The rows of A fall into several groups, and each row is roughly a mix of its group's hidden directions.
A:
[[  7.0  -2.1 -35.7  -0.1  -3.3  -5.0  32.2   4.2 -48.1 -25.0]
 [ 19.0 -23.7   4.4   9.2  19.2 -17.7 -35.1  19.5  38.9  23.1]
 [-21.4 -41.2  33.9 -15.0 -15.7  27.8   9.8 -24.7  -7.7  -7.1]
 [ 14.9  20.1  45.3   5.1   4.0   7.0   6.5  27.0  32.7 -27.4]
 [ 39.1  14.1 -22.7 -17.2 -36.6  -4.9  28.3   1.0  19.7  16.6]
 [  0.0 -16.9  27.9  13.3   5.3  -1.4 -46.5  42.5  10.8   3.8]
 [-10.4   0.3 -44.3  -4.1  -5.3 -32.4 -21.3 -11.8 -32.6 -23.2]
 [ -4.5 -13.3   0.2   5.0  22.6  -9.1 -40.4 -41.2  27.5 -21.4]
 [-14.7 -13.1   3.1  11.5  24.5 -15.0 -26.4 -50.3  13.6  24.4]
 [-14.2 -29.1  16.1   8.8 -24.0  -7.5 -22.6   8.0  23.4  47.2]
 [  1.2 -40.7  -8.7  -0.1 -49.1 -19.4  11.4 -10.2  23.4  -7.9]
 [-13.9   0.3 -48.2 -39.2  17.7  18.3  13.9 -11.6 -14.8  10.5]
 [ 40.4  21.5 -26.6 -16.7 -14.4  -1.3  33.4 -12.2  24.8  14.0]
 [ 12.9 -28.0   8.1  -2.3   4.7  21.8  28.5 -34.2  43.0   3.7]
 [ 49.4   8.2  -2.4   3.1   2.0  -9.2 -24.1  15.5  41.7  13.7]
 [ -0.1  17.4   8.9  -9.6  -0.7  -0.3  48.2 -22.9  -6.4  44.7]
 [ 25.6  48.4  26.3  15.4  -7.5 -21.8  19.9  13.8 -10.4 -14.5]
 [ 18.5 -22.4  26.3  14.1  -8.4  -3.5 -58.6  -1.9  -4.4  -9.4]
 [ -8.8 -30.1  -1.0 -63.0 -13.1   0.5  -0.9  15.3   1.3   0.8]
 [-34.6 -32.9 -18.9 -10.2  20.1  29.5  34.0 -13.5   2.8   1.5]
 [-12.1 -15.4  34.1   3.0 -17.9 -39.9 -26.9  23.6  24.0   6.0]
 [ 37.8  -7.8  -8.0 -23.0 -44.3  10.0  20.2   0.8 -26.5  10.4]
 [ 12.3 -20.4  -6.8  11.7 -53.6 -31.9  -4.0 -17.2 -19.9   2.9]
 [-27.3 -43.3   6.8  11.1  19.0  19.3  -5.8 -38.6  -6.2 -16.7]
 [ 15.6   9.4  53.7  23.0   2.5  21.4 -13.2 -28.0 -13.7  -3.0]
 [ -3.2 -16.0 -33.9 -51.2 -25.2 -12.2  -8.7   0.8   5.6 -20.9]
 [-53.4 -26.0  27.1  -5.1   7.7  -7.1  13.7  20.2  17.3  -8.5]
 [ 15.2  29.2  34.9  -1.0  44.8  15.1   4.7 -11.9  25.3   4.8]
 [ 25.8   3.2  29.7  13.5   3.9 -25.6 -47.0 -12.4  18.1 -16.3]
 [ -2.5 -31.5   7.7 -20.4 -22.7 -41.4 -16.5  30.2 -13.4  17.2]
 [ -8.5 -11.9  -2.8  42.4  -1.7 -26.8  23.5 -20.0  39.2 -11.7]
 [ 22.1   5.9  33.8 -19.4 -37.7   0.0  18.3   2.2  15.6  36.2]
 [-33.9  -5.0  13.2  48.0  -0.2  26.6   6.3 -25.7 -12.0  12.5]
 [ 33.5  24.8 -27.0  11.1  27.5 -15.3 -14.7  20.0   4.5 -33.9]
 [  3.4  21.4 -15.4  -7.3   2.0  -4.8  59.6 -12.0 -19.6 -22.1]
 [ 15.8 -28.6  15.3 -27.2  31.1 -19.9 -13.7  12.5  13.5 -37.8]
 [-25.5  27.0 -30.3 -22.0  21.4   9.7  42.0  -1.3   2.6 -16.1]
 [ 32.8  -2.3 -17.6 -11.1 -14.8  -6.4  30.3 -35.4  37.6   0.1]
 [  6.6 -46.1 -32.2  13.8 -27.7 -12.4 -24.3 -16.8  -1.8 -12.8]
 [-13.1 -26.7 -46.2  -5.8  22.2  -8.6   0.9 -15.8  37.0  10.8]
 [-12.8  24.3  -2.5  -7.6   6.1  -9.2  32.2 -49.3  28.5 -11.9]
 [ 24.4  -1.3   1.9 -37.2 -33.5   4.1  35.4  -9.4  28.2  10.5]
 [-16.1  20.3  30.1  -2.1  22.3  22.5  -0.3  26.4  30.6  33.9]
 [ -6.1  -2.8  53.4  15.9  17.5  -5.0  -1.4  39.4  16.4   8.3]
 [ 18.0 -16.1  14.6   3.9 -11.5   3.0 -58.2  -8.4 -29.2 -10.4]
 [ 21.6 -11.1  23.4  -8.8 -58.2 -16.9  -9.7  -1.0  14.7  13.2]
 [ 23.0  24.6  28.7   7.3 -10.6  44.2  15.0   7.7  14.0  28.4]
 [-12.5  18.4 -43.8  37.5 -14.3  -4.6  11.3 -33.8   1.5   7.0]
 [ -8.6  -7.2 -26.1 -13.2 -10.9 -42.6  26.5 -14.4 -19.6 -33.9]
 [  1.8  18.4  17.8 -14.0   9.2 -12.8   5.7  62.3   6.2 -17.6]
 [-12.8   7.3  35.7  23.6  -1.3 -27.4 -15.0 -15.1  43.2 -15.5]
 [-36.6  -5.2   2.5 -14.4  25.3  25.8  17.1  45.8   8.7   3.1]
 [-33.3 -13.3  -4.7  23.4  19.8  -7.8  14.0  12.9  43.0  29.0]
 [-27.3  39.2  10.9  15.5  20.7   4.4  45.2   5.4  14.0   3.1]
 [ 20.0  59.9  -1.0  -1.5  26.9 -11.4 -13.5   8.4 -16.2   2.7]
 [  4.6   2.4 -36.9  -5.0  20.4  24.1 -10.6 -24.2  -0.1 -47.4]
 [ 15.5  18.0 -25.9 -11.6  28.5  21.7 -33.1  11.6 -37.3   9.5]
 [ -7.3 -41.9  35.6  13.3 -30.3  -2.6  -7.1 -27.9   8.2 -17.0]
 [  3.0   5.7  33.9  -4.3  36.8  46.2   7.9 -23.2  -2.9   7.3]
 [-14.1   9.0  40.7  37.2  17.7   4.5  -1.6  28.1 -11.2 -28.2]
 [ 14.0  25.6  42.6  42.6  -5.6   7.5 -13.4  16.8 -13.7  12.3]
 [ 22.9 -12.9   5.7 -60.7  25.1  -1.2  12.6   3.8  11.6  -3.3]
 [-56.3 -26.7  -9.6   2.3  -6.4  -0.1  16.7   8.9  24.4  19.8]
 [-17.4   7.7 -33.2  15.5   2.5  50.8  -8.8  -7.8 -30.2   5.0]
 [ -9.1  12.0  44.5  -9.1   8.0  28.4  41.9 -17.6   9.0   7.3]
 [ 33.5   4.3  -5.1 -28.9  40.9  -6.6  22.1 -15.5  27.5  12.4]
 [-41.0   4.9 -28.6 -12.4 -33.7   0.6  10.0  37.2  -0.2   8.1]
 [ 39.7   4.1 -28.6 -16.2  20.6 -20.5  -4.3 -26.7   3.4 -33.2]
 [ 34.6  23.7  -0.6 -19.0  25.1  -8.9 -47.2  15.4   8.1   2.6]
 [-18.7 -14.0 -18.4  38.8  17.0 -18.2 -23.5 -40.3 -13.3   0.2]
 [ 12.6 -23.3 -14.7  -3.3 -32.5 -34.2 -33.7  -3.0  23.6  22.5]
 [ -8.5   7.3 -21.7 -14.1  39.7  16.9  26.2 -28.5 -18.4  29.5]
 [ 26.0  41.1  -1.1 -49.6  19.6   1.5  -9.1  -3.6  -7.1   2.4]
 [-21.2 -23.9  13.0  17.3   5.7  23.4 -40.1  40.3  -7.4  -3.8]
 [ 28.2   3.5  17.6  -9.3   9.1   5.5  24.0  45.5 -21.2 -30.9]
 [-10.8 -19.7  13.0  -3.4 -35.8 -28.2 -41.5  16.3  24.5   4.0]
 [ -2.8 -33.2  13.1   9.0  -2.0 -54.8 -20.2 -18.6 -11.9   9.5]
 [ 32.6  22.2  24.9  50.5  -5.5  13.3   4.5 -16.4   0.1  11.6]
 [ -2.6 -26.9   1.9 -17.2  38.4  -7.7 -16.5  26.1 -28.4  32.2]
 [-14.4   6.6  -7.1  -0.8   8.2  18.8 -18.4  65.6   0.1   2.0]
 [ 10.6 -15.6  34.2 -15.7  43.2   3.1   0.2   8.7  -3.0 -40.4]
 [ 43.5  -4.5  33.4   4.7  -5.1  33.8  -1.4 -21.8  21.1  14.8]
 [-29.2 -19.7  29.4   0.9 -15.2  -8.4  29.0  25.5  38.0   4.5]
 [-29.0 -33.4  10.7  -1.6   0.1  48.1  16.1  11.3 -18.9  15.1]
 [ 17.4 -33.5  -1.1 -40.4 -22.7   4.5 -32.1 -19.7 -18.4  -4.4]
 [ 19.8 -14.5  37.7  28.9  13.5  13.7 -32.4 -21.2 -20.6 -14.6]
 [ 10.0 -16.8 -10.0 -19.7   6.7  14.6  11.7 -63.0 -11.7   0.3]
 [-20.2   9.0  15.5 -16.6  -4.6  -4.4 -23.1  -5.9  60.7  -7.9]
 [-13.6  12.1  20.4  18.7   4.9 -32.5   7.6 -38.2  33.2 -23.9]
 [  3.8  12.3  -8.5 -29.8   5.6  48.2   8.5  14.7   3.3  39.8]
 [ 33.2  -3.8  -5.7  30.7 -45.0  -3.7  22.0   0.0  22.4  15.8]
 [ 14.4 -13.0  33.9 -30.8  22.9 -22.3  24.6  -4.7  32.2  14.0]
 [ 23.9  -8.7  19.9  -4.3  34.4  27.5 -28.9 -31.1  15.9  17.6]
 [-13.7 -27.9  13.8 -27.4 -24.2  28.1  -9.1 -25.3 -36.3  -6.3]
 [ 33.8   3.0 -29.0 -13.3 -31.9  17.4  -4.6  30.0 -13.8  27.8]
 [ -3.9  33.2 -21.7   9.6  -7.2 -50.6  18.8 -17.5   3.0 -19.9]
 [ 16.1  34.8   2.3   7.2 -28.1 -26.4 -18.7  40.9 -15.5   9.5]
 [ 30.1   8.9 -18.9  29.4  24.4 -22.6  -6.0 -35.3   9.8 -26.1]
 [ 31.3  29.8 -23.5  20.1  33.7 -18.1   5.9   8.8  30.5   5.7]
 [ -3.5  -1.3  28.5  15.4  -5.0   4.9 -44.1  26.7  37.5 -13.4]
 [ 25.4  17.6  35.5  -6.8  -3.1 -11.3  26.6 -38.4 -19.9 -19.4]
 [-20.8 -18.0 -60.7   7.9  14.6  -5.7  23.6  -4.7   5.8  -2.2]]
One row of each group comes first, with its name. Which group is each row after those in?
[ -0.4  27.1  23.7  53.0  20.6  11.2  19.1   4.4   0.0 -18.1] => V
[  9.2 -36.8 -35.6  -7.0 -35.0 -13.1   9.4 -29.7  10.2 -11.7] => U
[  7.7   7.8  34.2  28.4  39.5  10.5   9.7 -14.4 -12.9 -33.6] => Y

[ -7.2 -28.7 -37.6  -6.4 -19.7  -1.6  40.9 -26.1  16.3  -4.1] => U
[-32.8 -25.4 -23.9  13.7  36.3  36.6  -1.3  -8.6   9.0   7.8] => Y
[-10.5 -24.1   0.1  31.2  30.7 -15.0  -4.2  -9.4  48.1 -11.0] => U
[-11.6  23.7  -0.2  16.9  24.9  -4.8  54.2   9.5 -26.5  -0.3] => V
[-21.7   7.9 -18.2   1.4  11.6 -10.4   6.4 -62.1  18.1   5.4] => V
[-17.9 -38.1  -5.3   9.0  27.5  17.3  14.5 -40.8  19.9 -12.4] => U
[-26.5 -29.2  33.7  -5.4  14.2  17.1  -9.8  38.1  14.3  19.9] => Y
[-17.4 -11.1  13.3   5.1 -17.7  -0.6 -40.5  41.7  15.6  28.2] => V
[ 11.5  30.7 -58.9  -6.2  11.1  -5.6  10.3   3.8 -21.4   6.9] => U
[ 10.0  17.5  -9.2  27.8  44.5  10.7  -6.9  15.8  -6.6 -40.8] => Y
[ -4.1 -20.1  38.8  47.0  14.9  27.8 -12.6  -5.3   3.9   5.3] => U
